One turn sends every row of this set to another row. A few are shown first. Where does it send the rows asked after them?
j_434: [  4  -5   7   2 -14  -2  12   8   4   6 -15   9 -15  10   6   0 -11   6
   1  -3  20   9   8   9   9  -3  -1 -28   2  -4]
j_113: [-15  -5  15  -2 -16   0  11   1   0   3  -9   1   0   2 -13  -2 -12   5
   3   8   6   6   2   4  -2  -4   7  17   8  24]
j_173: [ -3   9   9   7  12  -9  14   7  -4   6 -24   3  -3   8   0  -6 -13   4
  -1   2   8   2   8   4  14   6   7 -21   8  -3]
j_188: [-19 -12  10  -4 -13   0  11   6   5   3  -4   5  -5   2  -8  -2 -11   1
   2  13  11  13   2   7   2  -4   4  20   7  14]
j_190: [  8  -7  10  -4  -1  -4   9   9  -2   2  20   6   4   7  -9  -2 -11   8
   1   5  19   4   6  -4  22   3   1   8   4  15]
j_594: [  1  -3  13  -5   5  -2  10   6   2   4   9   7  -2   6 -11   1 -13  16
   5   7   8   8  -8   6  -3  -5   4  21   3 -23]
j_576: [ 10  -4  12  -3  -3  -4  10   6  -4   2  18   4   6   7 -11  -2 -12  10
   2   2  17   0   6  -5  20   3   2   7   5  19]
j_621: [  1   5  17   0  -1  -5  16  -2  -1   5   0   3   5   8 -14   1 -17  20
   7  -4   8  -6  -5   8  -6   0   6  23   1 -13]
j_10: [  1  -3   4  -8 -13  -8  10   4   8   5 -32  -4  -7   5 -18   5  -7   5
  -1  -2  12   3 -10  -1   3  -7   4  13   4 -12]
j_88: [ 14  -3  10  -2  -1  -3   5   6  -4   6  -4   2  11   3  -4   3  -9   9
   4   8  12  11   2   3 -22   5   3 -24   2  -2]
j_555: [ -3   5   6   4  15  -7  10  12  -3   6 -20   5  -7   7   1  -6 -12   2
  -2   7   8   8   7   2  16   2   6 -21   9  -8]
j_714: [  2   9   9   5  14  -7   9  10  -6   7 -22   2  -3   6  -3  -7 -12   5
  -1   6   3   6   5  -1  14   1   8 -24   9  -1]
j_534: [  7  -1   8  -8  -5   0  10  11  -2   9   3   2 -11   3  -7   3  -5  -4
   1 -10  17   7  -2   0   6  -6   3  21  -1  20]
j_38: [ -2   0   9  -5  -6  -6   9   2   4   6  -2   3  15   3  -7  -3 -14  11
   6  11   8   2 -15   3  13   0   2 -22   5 -23]
j_463: [  2  -5   2 -10 -12  -6   8   6   8   4 -30  -3  -8   4 -18   5  -6   4
  -2   1  11   7 -11  -3   4  -8   4  12   4 -15]
j_47: [  8   1  11   3 -16  -2  12   4   0   6 -20   5 -10   9   1  -1 -12  10
   2  -8  15   3   7   6   6  -3   2 -31   2   5]
j_858: [ 12  -3   9  -1 -13   1   6  10   0   6 -15   6 -13   7   0   0 -10   7
   0   0  12  12   4   2   8  -8   1 -33   4   0]
j_619: [  7  -1   8  -9  -5   0  10  11  -2   9   3   2 -11   3  -7   2  -5  -5
   0 -10  18   7  -2   0   6  -6   3  21  -1  20]
j_307: [  6  -6  10  -3  -3  -5  13   6  -1   2  18   6   5   9  -8  -2 -12   9
   1   2  21  -1   7  -2  21   5   1  10   4  16]
j_577: [  4  -3   4  -9 -13  -6   8   5   6   5 -32  -5  -7   3 -21   4  -6   5
  -2  -1   9   4 -11  -4   2  -9   5  10   5 -11]
j_267: [ 11   4  19  -6   1  -1   7   4  -6   5   4   0   4   4 -20   1 -14  21
   6   4  -2   3 -10  -1  -6  -8   8  16   4 -10]
j_410: [  0   4  12  -3  -8  -7  10  -1   2   7  -5   0  18   3 -10  -3 -15  14
   7   7   7  -3 -15   2  11   1   4 -23   5 -17]
j_384: [-11  -9  13  -7 -13   3   4   8  -1   3  -4   2  -3  -1 -14  -2 -10   3
   2  16   3  15  -2   0   0 -10   6  14   9  20]
j_141: [  7  -2  10   3  -3  -7  12   1  -1   6  -9   3  13   7   0   3 -11  10
   5   1  19   4   6  10 -21  12   2 -18  -1  -2]
j_943: [ -6   1  10  -2  -8  -8  13  -1   6   6  -5   3  16   4  -6  -3 -16  12
   7   6  11  -4 -13   6  12   4   2 -20   4 -22]
j_648: [  6  -8   6  -1   1  -5   8   7   2   5  -2   6   7   5   4   3  -9   6
   3   9  20  14   5  10 -19   9   0 -18   1 -11]
j_728: [  7  -1   8  -8  -5   0  10  11  -2   9   3   2 -11   3  -6   3  -5  -5
   0 -10  18   7  -2   0   6  -6   3  21  -1  20]

j_943 -> j_38
j_434 -> j_858
Where do these go?
j_463 -> j_577
j_648 -> j_88
j_188 -> j_384
j_190 -> j_576
j_267 -> j_621
j_555 -> j_714

